which system made each run
T, run 1 (10 x 20)
[[  6 -33  15  -6  11  71  -1   0 -52  -9  30 -30 -47  -8 -14  -3  34 -28
  -36 -40]
 [ 27  38 -22  -8 -18 -20  50   6  15   2  -2  -8  45 -10 -65  -5  10  24
   40 -50]
 [-32  -7 -40 -18  32 -63 -25  10  49 -14  -5  28  16  24  50   0 -36   7
   19  41]
 [-17 -24  11   5   1  50 -56 -48 -25  19  18  14 -46  13  23  -3  18 -20
  -67  -4]
 [ 34  43  18  24 -61  31  34 -14 -21   1 -16 -42  37 -25 -46 -35   9  -7
    4 -26]
 [  3  -4 -41  -2  33 -30  36  65  26 -18   4 -25  27  19  10   3 -46  12
   46  48]
 [-30 -55   7 -20  14  12 -26 -16   7  18  37  50 -69  43   5  35  -5  10
  -16  -4]
 [  1  27  36  11 -72  10  -2 -61 -39   7 -17  21  28 -15  -5  -4  49  -9
   10 -36]
 [ 29  37  -9  39  43 -11  11  28   9  -4 -26 -33  66 -23  26 -14 -13  -7
   26  57]
 [  0 -53   5  -1  33  17  11  43  36  20   6   5 -81   6  -1   9 -41   6
  -43  14]]
M, run 2 (10 x 20)
[[  0  24 -33  31 -41  26  -7 -48  10  60  11  34  17  44 -22   0 -41  12
   -1  35]
 [-15   0  15 -39 -16  11 -46  27 -36 -17  27 -36 -10  13  32  42 -30   1
  -23  72]
 [ -5 -46  48  37 -31   8  46  13 -39 -37 -34  -5  -4 -14  53  -8  37 -20
   25  -3]
 [ 44  12   1  33   2  37  61  17 -11  51   1   5  12 -12 -67  22   1   9
   43 -12]
 [ -4  -7  23 -57  45 -36 -19  27  41  30  17  26 -14 -11 -10  61 -33  17
   13  29]
 [-24 -12  22  25  26  -6 -37 -38   7  20 -42  44 -19 -34  68 -18  21 -40
  -25  14]
 [ 39  54 -37  35  10  32   5  14 -21  14 -28 -55  31 -49 -10 -29   3 -13
  -37  16]
 [  4  15 -29 -48  26 -59   5  56  -3 -55  -2 -25  15 -20 -11  25  21  22
   28 -23]
 [-15 -26   8   8  34 -14  -8 -41  16  -9   4  46 -46   5 -15 -24  46  -9
   10 -82]
 [ 11  29  -4   3  -8  16 -10 -40  62  36  13 -11  15  10 -39 -53 -48   5
  -50 -11]]
G, run 3 (10 x 20)
[[  0   4  -7 -43  24  32  20  -7 -14  32   6   5  71 -60  12   8  26 -49
   23 -15]
 [  9  26 -28  -7 -24 -15  -8 -15  57  49   8  21  14  28 -29  17 -42  55
  -46  14]
 [-31 -44  27  42 -35  -4  -1 -12 -26 -29  -8  27 -40  54  48  -3  -7 -12
   38  34]
 [ 31  21  30   5  54  40  -7  25 -44  13  -4 -32  30 -57   8  34  32 -23
   -2  29]
 [ 21  -4 -41   4  28 -30  47  37  69  26 -17  18 -11  -8 -34   0 -19  46
  -20 -28]
 [-43 -21 -18   3 -39 -28 -19 -47 -28 -13 -15  62 -22  20  37   6  40 -12
   24 -26]
 [ 24  53  78   2   5   3 -63 -13 -14  -1 -11 -37   5 -36  -8   8   3  -9
  -26  32]
 [ 12 -17 -27  34  30 -19  51  45  55 -32 -21 -38   4   8  10 -59 -30  13
  -16  -3]
 [-21   3 -90 -12 -18  12  -3  -8 -67 -12   3  17 -14  -3   7  11  45 -23
   11 -34]
 [ 11  26  73 -59 -30 -14 -38   0   4   0  20 -19 -25 -14 -55  36 -12  17
  -15 -12]]
R, run 4 (10 x 20)
[[ 21  34 -13  44  15  40 -19 -25  20  58 -12  -5  -5 -13 -15 -38 -47 -23
  -34  43]
 [ -2 -34   1  -9 -43  10  61  17  10  59 -16  41  28 -16  26  47 -17   9
    9  30]
 [ 20  -5  44  -7  70  35 -20   3 -30   8  43 -13  40   7   1  57  34  11
   17  26]
 [ 15 -11  65  54  49   0  14 -12  47  19 -17  13 -31  -5 -22 -44 -18 -22
   25  -5]
 [ -9 -11  -1  -2   3 -51  18 -13  23  18 -42  71  18 -33  30  34  51  20
    0 -36]
 [ 25  36  49  11  10 -26 -55  17 -30 -25  -5 -25 -30  -1 -17  53  30  46
  -26  17]
 [ -5 -39  37  -1  -5 -16  30  43   8 -43 -22 -19 -76 -22  -8 -29 -14 -28
   24 -25]
 [ -1   0 -63 -22  18 -25  17   6   3 -40  -2  -6  27 -11  -1 -16  56  22
  -22 -77]
 [  3  49 -21  29 -42 -32 -43 -17  -6 -37   7 -25 -20  61 -34 -18 -22  44
   -2  13]
 [-50 -26 -18 -61 -57  -7 -12  -1 -15 -14   8  12 -46  -5  18 -16 -34 -54
   14   1]]
N, run 5 (10 x 20)
[[  -1   23 -101   12  -10   -3   23   28  -23   33  -18   20  -15   -9
   -19   15  -25  -14   38   25]
 [ -43  -15   -8  -71  -65  -37   -8   -6   33   -2   -3   21   17    0
    41    6  -36    0  -24   11]
 [  -5  -27   45   -7  -12   60  -11  -47   -1    1   67  -13   19   66
   -15  -12   -8    9  -15   -4]
 [  26   18  -10   12   35   30   14   31  -32   34   21   -8    1    1
   -40   39  -24  -15   70   49]
 [  -2   -6    5  -28   -6  -56    3   40   36   24  -31   32    0  -25
    30   59  -22   37  -19   42]
 [   3   -6   76    1  -46   15  -39  -52   -4    3   10   11  -19   19
     1   15   22   30  -62  -17]
 [  28   24   67   23   37   26   -9  -10  -38   -4    8  -21   12  -21
   -31   -3   22  -40   65    4]
 [  18    0  -17   22   75  -39   14   59   28   -4  -41   -3   10  -38
    33   19   13   20   -2   26]
 [   3    4   -9   24  -49  -18  -16   -5   -3  -14  -42    2  -56  -10
     9  -10   27   33  -82  -30]
 [  -4   15   39   -9  -29    6    3  -39  -25  -34   -2  -12    9  -20
   -24  -51   30  -48   40  -61]]
P, run 6 (10 x 20)
[[ -8 -20 -19  45 -48  18  29 -31  33  23 -29  16  17  15  43 -51 -19   7
  -56   5]
 [  9  46   9  11 -51 -11 -12  -6 -56 -40  -9 -34  65   8  15  17  35  24
   16  21]
 [ -1  17 -21 -46  11 -14 -27  48 -16 -32  32 -42 -54   9 -51  12 -39 -12
   26  10]
 [-10 -63 -11  -3  -3  26  58  -6  32  17  23  34 -32  22 -25 -21   2   1
    2 -66]
 [  6  21  18 -12  15 -14   4 -41  39  31  -1  30 103 -13  16   9  26  20
   -1 -11]
 [-14  21  -3   0   8  -6 -42  11   3   2   0 -18  13   7  38  -4 -62 -27
   12  95]
 [ 18 -31 -14  52 -17  65  43  34 -60  -9   7 -32 -41  18  -9   2   4  -5
    0   7]
 [ 32  13  31 -19   2 -33  31  30   7  -1 -11   3   2 -30 -47  50  41  49
   12 -49]
 [-39 -19  12 -45  46 -47 -43 -16  39  13   7  58 -26  -4  25  19 -14 -23
   29   7]
 [ -3 -12 -10  45  25  69 -14 -48  -4  40   1   5   3   0  32 -41   4 -37
  -52   9]]
R, run 7 (10 x 20)
[[ -5  19  20  53 -44 -20   8 -32  12   2 -34  17  51  26  40 -24 -23   1
   36  53]
 [-21 -12 -29 -19  42  10 -43   4 -31  38  -1  43 -35 -26  35  53   7 -29
    0  39]
 [ 43  -3  56  -3   9  45  26  19  26  37   9 -32  -5 -30 -45   8 -13  16
  -51 -11]
 [  6 -32  32  36  -6 -19  68  16   0 -26 -17  11  48  16  27   2  23  14
   70  -2]
 [-13  16 -23   4  92 -34 -64 -20   4  -8  14  30 -20  14   0  20  29   1
   16  -6]
 [  7   5  59   2 -44 -19 -12 -19  43  18 -26  10 -56 -19 -27 -19 -20  17
  -58 -24]
 [ -4  -8   6 -20 -58 -18  34  27 -53 -40 -29 -10  22 -37  33  27  47  -2
   20 -14]
 [ 17  28 -44  10  76  -4 -30  43 -17 -44  19 -55 -24  11 -22  -9   0   2
    3  10]
 [-17 -39 -20   2 -33  -6  35  -7  56   2   9  19 -43  40 -18 -49 -43  11
  -21 -40]
 [-23  17 -17 -41 -63  -1 -17 -48 -41 -12  19  19  53   9   9  19  41   4
    9 -26]]
Q, run 8 (10 x 20)
[[ -3 -12  15 -41  53  11  15 -11  34  -3  53 -10  68  13 -15 -23 -17 -26
   50 -11]
 [ -3 -15   1  39  55   9 -34 -31  44  41  -8  39 -56  12   7 -23 -22 -10
  -39  11]
 [ -4  35 -45  13 -79  -4 -12 -20 -40  38 -35  36  -6 -14   5  40  11  16
  -23  16]
 [ 15  27  21 -24   5  10 -18  11 -50 -38  35 -45  73  15   2  35  29  18
   27  23]
 [  1 -54  57  36  69  21  20  18   8 -15   2  -2 -22   4  31 -22   5 -35
   33  11]
 [  6 -11 -45   6   1  -7  47  10  40  59 -42  51 -11 -50   2   5   0  -2
  -20 -27]
 [ 17  53  18 -39 -25 -41 -42  -4  10   5   5  -5   9  -6 -40  49   9  60
  -30 -10]
 [-20   3  61   5  -8 -16 -47 -25 -37 -68  -2 -19 -18  10  25 -24  28 -28
   26  -3]
 [  4 -20 -53  29  18  26  49  33  -3 -14 -34 -32  12 -37  38 -57  -1 -39
  -14  -4]
 [ 22 -17 -14 -17 -17 -15  50  54  47  20   8  -7  -8  18 -33  31 -44  61
  -19   7]]
T, run 9 (10 x 20)
[[ 23  72 -26  -9 -30 -31  -2  15 -15  14 -20  -9  -7 -38 -70  12 -15  -5
   46  -6]
 [-29 -38  19 -65  38 -29  -5  20  43 -34  25 -10  39   3  50  -2 -25 -12
   11  20]
 [  0 -24 -29  49  22  29 -18 -29 -21  -3   5  20 -41  32   8  -3  54  24
  -52 -42]
 [ 13  71  -5  -8 -50  -8  -4 -24  -5  31 -27  -5  13 -49 -55 -24 -25 -36
   27  -8]
 [-11 -32  -5 -35  20  -6  19  40  26 -37  17 -38  59  11  57  -5 -29   7
  -13  42]
 [  6 -23 -18  43  24  24 -19 -11 -16  -1  26  15 -78  60 -31   8  16  31
  -27 -21]
 [ -9  30  14 -28 -72  -4  14 -36 -13  22 -12  25  16 -32 -35 -13 -12 -46
   57 -23]
 [  2 -12  -9  -2  35   0  11  18   8 -12   6 -17  88  11  64  17   8  23
   -6  50]
 [ 14 -11  15  63  26  12 -24  -4  13  20  -4  15 -89  31 -26  -6 -15  21
  -34   5]
 [-14   2  18 -43 -87   6  29   3 -35   3 -20   1 -14 -48 -11   1  -4 -48
   32 -19]]
N, run 10 (10 x 20)
[[ 10 -30  25  16  55  -3  10   9  18  -9 -32   0   9 -42  49  -8  59  11
  -57 -34]
 [ 25  54 -19  55  -5   3 -26 -13 -23 -22 -30 -38 -26 -18 -34 -50  26   4
  -36 -31]
 [-17 -10 -21  14  -5 -37  34  11  -8 -52 -37   3  -3 -20  23 -47  21 -38
   59 -39]
 [-18 -24 -77 -32  41  10   8   1  24 -20  16 -12  20  -4  23 -35  21  -4
  -54 -54]
 [ -9  25 -68  25 -40  10   0 -25   5   0   8  -7 -27  40 -41 -62 -43 -17
    5 -10]
 [-38 -34 -47 -38 -41   8  48   4 -15   1  14  28  38  10  31  -1 -16 -36
   58   2]
 [-15  -9 -42 -63  12  19 -23   2  26   9  60 -14  30  38   0  14 -38  19
  -41  20]
 [  1 -10  20  20 -47  23  11  -7   1  32  27  15 -38  57 -38  16 -63   9
   31  41]
 [ -1 -14  29 -48 -14  15  21   9 -21  46  14  30  44 -22   9  79   3  -1
   34  30]
 [ 10  24  55 -16  33 -18 -65  -8  29  11  24  -7   5  19  -4  40 -18  45
  -40  47]]
P, run 11 (10 x 20)
[[ -8 -52  44 -40 -51 -29  54  39  41 -13 -18   4 -11 -17  21   9 -18  18
  -16 -17]
 [-12  -8  -2  12  57  -7 -44 -39 -16 -19  38  30  32  58  22  28  42  26
   21  -2]
 [ 22  52  -7   8   3  28 -15 -13  11  58  -7 -11  -8 -38 -49 -27 -49 -46
    5  26]
 [ -9 -59  20   9 -32   0  62  45   3 -35 -34 -13  -3 -16  62 -15   4  -2
  -17   1]
 [ 13  27 -25  13  31 -16 -40  -9 -33 -14  23   8  13  40 -15  59  48  63
   -2  -2]
 [ -6  25  32 -28 -23   1 -22 -15  13  40   0  15 -54 -35 -49 -11 -53 -52
   31   4]
 [-13 -66   9   6  31  19  41  14  17 -33 -10 -12  14 -10  60 -46  31 -18
  -28 -36]
 [ 24  57 -45  38  10 -31 -31 -16   6  12 -10   9  36  27 -14  29  17  68
  -24  17]
 [-25  12  24 -32 -71  -2 -16  -4 -34   7  -9   4 -40 -21  -5   3 -42 -55
   44  31]
 [  5 -52   5 -14  48  42  22  25 -12 -46  32 -46  -3   6  12 -23  37  -3
  -36 -46]]
Q, run 12 (10 x 20)
[[-14  22 -59 -14  19  32 -20 -44 -27  34  25  24  74   5  18   7  18 -27
   26  13]
 [ 29   1  38  40  53  44 -27   1 -12  39  16 -10   5  11  11  36  -4  13
  -21  67]
 [ -5 -31  26  32 -15  -6  31 -12 -21  33 -31  69   6  -8  39  47  34  -1
   41  10]
 [ 25  29 -12 -20  64  -7  -3  14 -11  17  -8   6  48 -60 -10  43  56   8
    2 -21]
 [ 22  -1 108  17  14 -28 -21  12  21  -8 -34  -7 -26 -36  13  18  10  13
  -21  15]
 [-14 -11 -18  11 -19 -59  23  10  -1 -41 -59  26  -4 -35  43 -12  51   3
    4 -45]
 [ 27  29 -15 -29  19 -20   5  65  -2 -37  -7 -64 -15 -46 -37   0   4  15
  -29 -25]
 [-13 -36  66 -23 -53 -30  22  12  36 -46   2 -18 -37  16  -4 -36 -35   2
    4 -22]
 [-24   1 -81 -10   0 -19   9 -14  23 -33   4   1  -9  14 -12 -67  -1 -13
    0 -61]
 [  9  29 -24 -14 -28  20 -24  17   6   5  24 -50 -37  15 -49 -24 -70  -2
  -37  30]]
G, run 13 (10 x 20)
[[  7  50  -1  15 -40 -44   6  13  25   1 -48 -18  47 -24  17 -23 -46   1
   17  56]
 [-16 -23 -66   1  32  -2 -26  36 -20 -42  14 -20 -17  31  50  15   6  24
  -43  29]
 [ 21 -15  23  11  -2  36  11  18 -48  -1   8 -14 -77 -13 -55  19  35  -7
   -1 -49]
 [  4  11  41 -43  -2 -44  31  -6  40 -11 -10   9  57 -37 -19  -9  11  -5
   46 -45]
 [-27  20 -50  -4  22  -9 -54 -58  36  11  18  21  34  36  26 -34 -15   2
  -36   8]
 [ -4   0   8  30 -64  39  -9   2 -36   4 -12 -28 -65   9  -1 -25 -46 -29
  -20  43]
 [ 20 -15  17 -18  -6   7  53  64 -30 -39   5 -51  46 -16  12  29  20  15
   25  10]
 [  8  -2 -47 -16  80   1  -7  -1  18  13  43  22   3  29 -44  26  20  28
    8 -38]
 [-29 -21  32 -18 -39   1  -5 -49  24  43  -7  59 -47 -12  -9 -19 -23 -44
   16 -22]
 [  4  17  46  11 -46   5  -3 -24  -3   4 -21 -17  82 -13  54  -4   2   6
  -23  42]]
M, run 14 (10 x 20)
[[ 13 -23   7  20 -12  -4  18   5  30  47   9  43 -21  44 -19  58 -22  65
  -16  22]
 [-23  15  43 -18 -41  -3 -52 -19 -19  31 -13  24 -41 -24  21  25 -35 -41
    5  58]
 [ 14  -9  38  20  32  47  14  10 -34  -4  -7 -39  52 -32  50  -9  17 -42
    2  37]
 [ 33  -1 -41  42  25 -20  63  67  -4   0 -38  -6   4 -18  -8  22  15  34
   24   3]
 [ -3   8  -4 -48  16 -26 -12   9   1  30  -4  44 -51 -47 -45  44  19 -14
   20 -43]
 [  1   8  65 -10  53  -2 -41 -44  56  18  -1   8  22 -29   8 -28   6 -17
  -37 -13]
 [ -1  42 -70  48  28 -29 -15  -5  23  -9 -31 -11  36   3  30 -53 -21  -5
   -9  35]
 [ -8  10 -84 -37  -3   3 -18  31 -53 -39   9 -32 -24 -12  -6   8  28  -6
  -28 -29]
 [  6 -16  60 -17 -27 -18  13 -12  12 -49   7 -15  -8   5 -23 -17  40  30
  -20 -80]
 [ -4  21   1  28 -15 -12   4 -53  40  12  20  27  25  55 -42 -45 -32   6
   53 -12]]

runs to name
run 15 (2 x 20)
[[ 37  13 -19  -1  13  50  28   6  37  49  27 -27  32   2 -47 -11 -34  20
  -47   0]
 [  0  34 -20  34 -55 -38  -2  -7 -31   0 -20  30   5  35  -6  33  -6  29
   64  40]]

N
run 16 (2 x 20)
[[ 15  13  17  29  58  17 -45  21 -63 -33  -3 -37 -35 -17   8  17  44 -14
   -2  17]
 [ 21   0  18   9  11 -37  37  57  36 -18 -48 -25 -42 -56 -12 -26  -9  -3
   -7 -20]]

N
run 17 (2 x 20)
[[-11 -21  -4  14 -50  -2  27  42 -59 -40 -12 -18   1  18  46  30   1  -1
   38  49]
 [ 21  -9  47  12  68  29 -11   6 -16  30  38  16 -18  16 -38  53  12   5
   41  15]]

T
run 18 (2 x 20)
[[ 18  31  24 -41  42 -14 -28  -1   2  16  33   3  58  -3 -23  67  20  38
    8  11]
 [  4  -1  49  46  34 -26 -52  -3  14  12 -17  29 -69  18   5  19 -16  13
   -3  42]]

N
run 19 (2 x 20)
[[ 16   1  -1  40  46  -6  -2 -13  63  54   0  36  17  35   0  14 -28  46
  -21  34]
 [ -3   8  33  41 -35  20  10 -16 -43  30 -35  20  18 -26  34  11   1 -44
   48  52]]

P
run 20 (2 x 20)
[[ -8  46  -8  -6  38 -25 -64 -52 -17  -2  -5  28  50 -17  17  13  51  -6
   16  -6]
 [ -9  22 -20  -9 -13  13 -38   9  12  13 -11 -33 -45 -23   2 -41 -64 -43
  -44  41]]

P
run 21 (2 x 20)
[[-34 -22  18  16 -38   0  -7 -52 -18 -51  -4   4  17  23  50 -56  32 -27
    4 -32]
 [ 26  23 -83  42  40  19  27  47  -6  -3 -10 -43   8  -9 -13 -36 -17  -7
   -4  19]]

Q
run 22 (2 x 20)
[[ -3  -1  42  45 -25  41 -24 -30 -22 -25 -13 -36 -24   2  26 -64  -3 -41
  -32  10]
 [  2  -5 -79  34 -27  -7  64  32   4   0 -29   0  40  14  30 -17 -21  12
   19  25]]

Q
run 23 (2 x 20)
[[ 10 -40  20 -29   1  50  52   7  -9  39  11  10  63 -32  30  38  30  -2
  -20  -8]
 [ 36  28  28  62  14 -41  -8  15   9  18 -40  23 -13   3 -10  49  12  57
    8  32]]

M
run 24 (2 x 20)
[[-20   1 -31 -56  19 -43  -9  11   6 -30  36  11 -31  20 -49   6  -8  -6
   60 -42]
 [-31 -27  45 -60 -10  36 -25 -57  15  10  41  11  10  -6  12 -24  -1 -40
  -29 -32]]

G
run 25 (2 x 20)
[[ -2   9  16 -16 -44  12  -4  17  21  -6 -10 -54  19 -19  29 -39 -57 -18
  -53  44]
 [  4 -20 -13  50 -22  -2  22  18 -41 -65  11 -25  -8  71   8  -2  22  39
   28  -3]]

P
run 26 (2 x 20)
[[ -5 -20 -29  23 -44  43  -6   8 -34  34   9  10 -38  39  18  32 -32  14
  -32  55]
 [ 32   2  89  12 -28  33  21  -4 -42 -11   7 -27   2 -11 -38  14  38   4
   20 -28]]

P
run 27 (2 x 20)
[[  2 -38 -57  32  65   6  17  35   3 -40  -3 -19 -38   8  19 -32  24   4
  -29 -31]
 [ -4  36 -49 -50 -21  -2 -20 -13   3  39  12  24 -35 -22 -69  14 -12  -8
  -12 -43]]

T
run 28 (2 x 20)
[[ 46  14   4  21  10  -2  40  41  34   1  11 -38 -12  18 -75  -1 -22  54
   -6 -17]
 [ -9   8 -22  15 -19 -45   3 -17 -17  23 -30  79 -18  -4  -7  47  40  19
   52 -25]]

N
run 29 (2 x 20)
[[-11 -34 -15 -14  18  60   1 -14   8  74  29  31  10   5  24  28 -28 -19
  -27  40]
 [ 30  -3  60  16   6  61  31 -22  -4  63  17   9  53 -15 -15  23   2  -7
   12  16]]

R
run 30 (2 x 20)
[[ 22 -23 -17   9  -3  10  58  29 -12  37   7  35 -32   9 -54  55  15  34
   33 -28]
 [  0  32  48 -62   7 -17 -26 -35  20  25  20  20  32 -36 -40  12   2 -24
   36 -23]]

Q
